Rows are one point carried round by a steady rotation, each followed by how many steps it has turned.
The counts run from 0 to 490.
[-16  29 -11 -12  -8   2  12  -8 -21  -6   4   1   4   5 -14  13 -12 -11
 -13 -20  -9 -12 -28 -22 -15   2  12  12  10 -26  18 -11  12   0 -14   3
   3  19   7   3  28  20 -24  18  -1  22 -14   0 -21   4  -6 -21   7  -2
  11  28 -10   3  -7 -15  -8  25   7  -9 -29   7 -11  -3   7  20  -1 -21
  -9  -9] => 381
[-13  15  12  -9   6  17  -6  15 -23 -23   7   4   1  22   7   4 -31 -15
 -15   3   2 -16  -2 -39  -6  14  10  16  -1  -3  24 -20  -4  11   1  -4
   4   6  -6   6  12  16 -28  11  -9  28  -8 -20   0  12   6 -11  22  -1
 -11  -5  -8   4  15  -7  -6  24   2   5 -18  12 -16  -9  11   7  11 -15
  -9 -24] => 438
[-23   5 -18 -13  -8  15  -2  -2 -30 -21   3  10  21  12   0  -1  -8 -10
  -9 -20 -11 -27 -36 -17 -17  -9  -3  27   0 -18  -1   4   5  12 -20  -4
 -14   9  10  11  26  25  -8  13  -8   6   2  -5  -4   1  10 -26   7  27
  17   5  -4  -7  -9  -3 -12  14  28  -3 -13   7   0  11   1   4 -11 -14
  -6  17] => 476
[-28  15  -1   6 -12   9 -16   5 -19 -16  20   8  30   8  15  -7   1  -8
  10 -16 -12 -16 -24 -16  -7 -35  -9   4  15  -5  12  -9  -4  14 -20  -8
 -14 -11   5  17  24  37  -4  15   6  10   4 -15  -9   2   2   7  -3   7
  13   3  -2 -16 -13  -1 -11  20   5  -3 -16  13  -2  12 -14   0   1 -29
  -2  -7] => 98
[-23  22  -8  -7 -15   7  11   2 -34 -12  -1   1   0   8  -7   9 -14 -16
 -17 -21  -7 -17 -32 -17 -16  -3  -5  24   2 -14   7 -16  13  -1 -24   7
   4  12  -4   6  23  21 -19  19 -14  22 -11   3 -12   3   5 -16   6  -4
   7  20  -7   4  -7  -8 -24  18  17  -9 -21  10  -7  -9  13  11   3 -14
 -17  -1] => 177
[-16   3 -15  -3   0   5  -3  -8 -10 -18  12  15   8  10  20 -19 -29  -6
  -8  -2  -7 -21 -26 -23 -12   2   4  16  -1 -21   0  -1  11  -8  -5  14
  -1   8   3   2  11  33 -24  18  -8  17 -13 -30   0  -5   1 -19  19  18
   9  11 -13 -12  10 -11 -12  28  29   6 -31   9  -5  -3   8 -12 -22 -16
  -6  -3] => 75
[-22  10 -12   2   4   9  -2  17 -17 -26  14   0 -21   4   8 -11 -19  -5
 -11   5  -9 -18 -26 -27  -7   0  -3  20  -9 -15  10 -10  21  -7 -17   4
  16  10  -7   6  23  29 -24  27  -8  24 -15  -2  -6  -3  -1 -22   9  14
   3   7 -20  -9  10   0 -28  23  27  -7 -13   8  -7   2  10   4   0 -14
  -7 -15] => 374
[-27  30   5   3 -10   2   3  14 -30  -3   8   1  10   4   6  -1 -12  -8
 -10  -7   5  -9 -14 -13   0 -20   3  -6  19 -11  20 -30 -10   1 -24   2
  -4 -16  -8   6  24  31 -18  17  -8  21  -9  -1 -15   5  -5   2   6 -16
  -6  13 -11  -4  -6  -7 -17  22  -8  -8 -24  12 -11   6   8  -5   6 -25
 -19 -28] => 304
[-24   3  -7   5  -7   8  -5  24 -30 -27   6   0 -15   8   7 -17 -18  -9
 -13   5 -12 -21 -15 -24  -1  -9 -12  12  -3 -11  -1 -12  15  -5 -29  -2
  14   0 -12   2  22  18 -21  13 -11  25  -6  -4   1  -3   8 -17  11  14
   4  -5 -19 -10   0   2 -30  19  22  -9  -4   8  -6   5   7  -3  18 -20
  -7 -15] => 170
[-23  28   7   0   8  15  -8  15 -24 -10  -7  -4   4  19  -2 -10 -21  -9
  -6   9   2 -12 -18 -24   8 -17  -7  -2   7  -2  19 -26  -9  -2 -21   0
  -1  -1 -12   0  23  12 -24  19 -20  17 -12  -8   1   0  -7  13  14  -2
 -10  -2  -7   4  -8 -12 -26  29  -2   3  -2   3 -10  -6  12  -1  19 -19
 -20 -24] => 433
[-13  -2   5 -10 -14   9  -8  -3 -11 -25  -1  11  19  15   4 -16 -16 -27
   4  -9  -4 -13 -22 -23 -13 -13  -1   2  18  -7   6 -14   5   4  -7  -7
  -3  18  -4   8  27  25 -12   5 -19  17   9 -29  11  -9  -2  -1   4  13
  12  -4 -11 -15 -15  -7 -13  38   0  -3 -20  19 -10  -1 -14  -1  22 -31
   6  -9] => 360
[-21  -1  -5 -18 -11  22 -13  -6 -36 -21   0   3  30  22   6 -10 -19  -8
 -13  -1 -11 -26 -35 -19  -2 -16 -24   9  -1 -18  -5  -3  -6   8 -10  -3
  -8   8  -4  10  17   5  -5  14 -17   5   1   5   0   7  20  -6  13  13
   5 -18   6 -13  -7  -9 -24  30  20  -4  -4  20 -10  -3 -23   3   4 -15
  -5   2] => 161
[ -5  16  -4 -16  -2  19  -4  -7 -16 -12 -11  20  17  12 -10   5 -20  -9
 -11 -18  -2  -5 -36 -32 -21  10  11  15  -1 -15  12  -7  -2   0   3   5
 -15  32   6   3  22  22 -23  14 -17  14 -12 -10  -1  -2  -3 -17  17  24
   9   6   2   2   1 -21  -8  45  16   4  -7   3  -8  -8  -6   9 -17 -15
   4   0] => 260
[-13   5 -10 -17   3  18 -19   3 -39 -19  -3   7  13  10 -12 -23 -10  -3
  -5  -2 -28 -20 -27 -23  -5 -11   0  10   5 -24  -3  -2  10  -3  -2   4
  -4  12 -12  -8  20  16 -11  10 -13  10  -3   6   1  -1  -1  -8  13  24
  16 -22 -18 -10  -5 -11 -21  29  39  -8   4   5  -7  -1 -17   6   1 -15
  -3 -10] => 469
[-16   4  -7 -11 -17   6 -13   4 -12 -22  14  17  11   0  10   2  -5 -21
  -1 -13   3  -3 -28 -37 -20 -15   9  10  19  -9   3 -10  12   2 -18  -1
 -16  12  -1  13  20  33 -21   5  -6  28   6 -28  -3  -6   9 -15   2  13
  17  12  -7 -11  -8   0 -16  23   7   3 -20  19   1  -2  -2 -12 -10 -29
   1  -7] => 483
[-17  30  -8 -14  -6   5   5 -15 -21  -9   8  11  14  15 -12  17 -12 -11
  -2 -19 -15  -9 -33 -23 -12   2   7  24   4 -24  10  -4   1  -4  -8   2
 -12  25   7   3  28  20 -25  30 -10   7 -13  -3 -13   2  -2  -7  14   6
   4  17   6  -5  -5 -15  -6  27  33  -8 -12  11  -5  -8  -3  17 -14 -20
 -16  10] => 382
[ -7  25  -2  -2   3  18  -3   9 -28  12   5   6   2  -5   5 -17  -6  -6
 -18  -4  -5 -16 -23 -25 -10 -13  16  -5  12 -23  30 -14   8 -12 -14   6
  -5   2   0  -3  31  40 -27  14   2  23 -11   2  -5 -20 -11  -3   5  21
   3   6 -16 -15   0  -8  -6  37   1  -4  -6   2 -16  -1   5  18 -11 -22
   6 -17] => 71
[-26  18  -4   0   5  -8   0 -14 -19 -14   5  12  16  19  -8 -21  -9 -10
   4  -5 -20 -20 -24  -4   4 -10 -13   7   2 -25  -2 -15  -6   1  -3   1
   0   9   3   0  19  22 -14  30 -16   1  -1   0  -7  11 -13  -6  12  -7
   1   5  -3 -23  -4 -18 -25  35  32 -21 -16  15  -4   8 -17  -4  -3 -18
 -14 -10] => 190
[ -8   8  -6 -12  16  21 -21  17 -31 -18  -5  -5   7  10   1 -26 -26   7
 -21  19  -5 -21 -18 -21  -1 -12  -7  -9   0 -15  19 -17  -8   0  -6   7
  -3 -10 -11 -11  14  16 -20   8  -7  10  -7 -11  -6  -1  -1   2  25  19
   1 -17 -19   7   1 -13 -14  31   2  14  -5   3   0  -8   5  -8   4 -11
  -7 -35] => 339
[-25  -7  -6  -3 -11  12   1  19 -21 -29   8   7   0   4  22 -20 -24 -11
 -12  -1  -6 -20 -24 -28  -8  -3 -11  17  -8  -9  -1 -11   5  -1 -20  -5
   6   6  -9   6  14  22 -14  13 -10  26  -9  -9   7  -1  11 -23  16   9
   3   0 -13 -16   9   6 -30  22  15  -5 -16  17  -5   3  -1 -12   3 -23
  -4 -10] => 169
[-17  26 -18 -14   8   8 -11  -9 -14 -19  -8  21  19  21 -16   5 -13  -6
   4 -18   0  -7 -20 -27 -14   2  18   8   4 -15   4 -10 -21  15   7  10
 -20   9   0  -2  17  23 -21  20 -16  -1  -2  -8 -19  18  -9 -17  21  12
   7   3  -4   9   5 -31 -15  17  30   3  -8   7  -2   0   5  -4 -17  -1
 -11 -19] => 9
[-36  16 -13   6  -3  11  -7  -7 -22 -13   5  12  20  18   3 -12   8  -8
  11 -14 -18 -20 -26  -6  -6 -38 -13   9   8  -6   3  -8  -6  11 -20   0
 -11  -8   3  11  28  29  -9  26  -7   7   4  -6  -5   5  -3  11   3   2
  21  -5  -5 -15 -19 -12 -20  13  24  -9 -13  13  -4   9 -12   3   0 -19
 -15  -8] => 97
[-11  21   1 -19   9  12   4  -1 -25   6 -27   8  20  20  -9  -7 -11 -16
 -12  -1   7 -14 -28 -16  -8  16   5  15  -6 -14  23 -24 -14   2   6  -4
  -7  20   6   2  22   7 -25  18 -29  15   4  -1  -3  10  -1 -11  16  -3
  -3   5 -11  -7  -6 -24 -15  37   2   1 -16  -2 -22   7   4  10   5 -17
 -11  -4] => 446
[-17   7  -2 -11 -12   2  -5   5 -29 -25  14   7  17  -3  -4  -7  -8 -12
 -17 -14  -7 -14 -19 -23  -8 -19  -4 -11  22 -25  18 -15   7   4 -22   3
  -3   4   9   5  20  40  -7  -1   2  24   3  -6 -24  -2   2 -19   5   8
  14   6 -15   0 -15   1 -12  22  -3  -4 -32  19  -3   1 -18  -9   6 -22
   3 -30] => 286
[-27  21 -10  -4  -6  14  -1   3 -12 -26  24   6  12  20   5   5 -16  -5
  -3 -11  -9 -15 -35 -16  -7 -16 -14  15   3  -9   0  -9   1   6 -16   2
 -12  15   0  10  32  20 -14  27 -13   5  -7  -9  -5  -8   3  -6  13  13
   0  12  20 -10  -5  -8 -18  28  20  -6  -5  16   4  -7 -13   0  -7 -20
 -14  10] => 179
[-16  21   3 -23  -7  31  -3  12 -37 -18 -13   5  11  19 -12  12  -8 -14
 -19 -10  -2 -21 -19 -38  -9  -1   4  24  -7   1  17 -17  -9  19 -14  -2
 -15   8   4   9  27  10 -16   3 -16  18   7   7 -13  14   8 -16  18  10
  14 -14  -9  10  -2 -11 -18  18   3  10   1  -1  -6   0   2  16  13  -6
 -15 -15] => 37
[  0  23  -1 -21  -5  23 -10   0 -28   6  -8   5  22  -1 -19  -2  -9  -8
 -17  -7 -11 -14 -31 -23 -13 -10  16  -9  19 -30  17 -11   0  -8  -5   8
 -14   8  -1  -2  24  25 -20  10 -17  16  -7   2  -7 -19  -6   2  10  21
  10   5 -11   4 -10 -14  -4  41   6  -1  -5   4 -17  -6 -11  17  -3 -15
   2 -14] => 463
[-17  19   7   3  10  -3  -4  -2  -9 -22  11  21  11  17   2 -11   1 -20
  14  -7   3   0  -8 -27 -10  -5   7   3  13  -3  24 -22  -8  20   5  -9
  -7  12  16   9  21  41 -13  12   0  11   5 -30  -6  17 -18  -1  15  -6
   3   1  -2 -14   0 -11   1  32   3  -5 -19  12  -7  13 -11   2   4 -32
   6 -32] => 314
[-19  31   7   1  16  20 -14   5 -32 -16   9   1   4  21  11  -4 -23   1
   0   5  -8 -23  -1 -29   5  -3  12  14  -7 -10  22  -1   5   4   2   8
   8  -4  -3  -2  21  10 -27  23  -5  11 -13 -16   6   4  -9  10  21  20
  10  -3 -26   6   8 -21  -5   9  34   5  -9  -6 -12  -5  23   9  -2  -3
 -22 -24] => 328
[-15  15   4  -5  -2  22 -16  16 -33   6   7  -3  15   3  11 -20 -11   5
 -17  -1 -14 -24 -20 -24  -2 -24   8 -14  10 -27  19 -10   4 -11 -23   7
  -7 -15  -5  -3  21  29 -18  12  -2  19  -6   9  -4 -18   3  -5   4  23
   0  -2 -14 -13  -5   6  -8  26   5   2  -7   1 -13   7   1   9 -14 -22
   0 -16] => 275
[-19  13   3  -7  14  10 -17   5 -28  -6  11   7  28   6   2 -25  -8  -4
 -14   6  -3 -11 -25 -12  -1 -26  -4 -20  16 -17  22 -19 -16   5 -11  10
 -12 -14  -1  -2  11  36 -10   6   2   8  -4 -11 -15   9 -10   2  14  -1
   1  -3  -5  -4 -12 -19 -14  18  -6   6 -31  15  -4   1   4 -16  -7 -19
 -14 -36] => 210
[-20  21  -7  -9   5   9 -13  -4 -31 -15  16   3   2  10   2 -11 -16   6
  -3  -4 -28 -22 -17 -29   5 -12   2   5  12 -23   8   0  23  -7  -9  15
  13   0  -8  -9  21  24 -21  16   6  17 -21  -6  -6 -15  -8  -9  10  22
   5  -3 -21  -3   3  -6 -13  20  38 -11 -12  11 -12  -9  -1  13 -11 -15
 -13 -22] => 77
[-22  19   6  -4 -13  -4  -3  -7 -23 -15  -4  12  13  24 -14  -6 -12 -18
  13 -10  -4  -3 -13 -19   6 -16  10  -3  24  -2  -5 -24 -20   7  -4   3
 -11   5 -11  10  13  12 -13  10 -24  17   4 -12  -7  11  -5   9   8 -20
   3  -2  -8  -7 -14 -17 -20  27  16 -18 -12  23 -12   5 -11  -1  11 -23
 -19 -18] => 108
[ -7  16   7  -5  -2  13  -5   1  -2 -21  -3  20  13  20   5   1 -12 -27
   0  -5  12   5 -22 -33 -11  -2   9  12  13   6  15 -16  -4   9   4  -6
 -11  20   1  10  23  26 -24  12 -22  17   7 -35   3   6  -7   9   7  11
   3   7  -5  -1   1 -17  -6  36   3   5 -18  11  -8  -8  -2   1   8 -28
   0 -17] => 436
[-16  27  -3  -6   6   6  -7   7 -15  -6  11   6   1   1  -8 -18 -22   0
 -10   0 -13 -13 -23  -8   5 -14  -7 -15  17 -29  12 -21   3  -8 -16  20
   2   0 -14  -6  18  25 -20  24  -8  11 -13   1 -10 -10 -14  -4  18   1
  -7   8  -4  -2   1 -10 -20  33  20  -8 -10  14  -5  -1   1  -4 -13 -21
 -16 -31] => 386
[-12  16  -4 -13  11  25 -23  16 -33 -10 -15   5  10   9 -18 -19 -11  -4
  -8  12  -8 -18 -20 -22  -4 -11   1 -11   6 -14  20 -15  -5   4  -6   6
  -8   5 -11 -10  19  13 -18  13 -22  12   5  -6  -7  -6 -10   4  18  23
   6 -25 -24   5  -9 -18 -13  27   8   5  -2  -3  -8  -3  -2   9  12 -11
  -9 -35] => 340
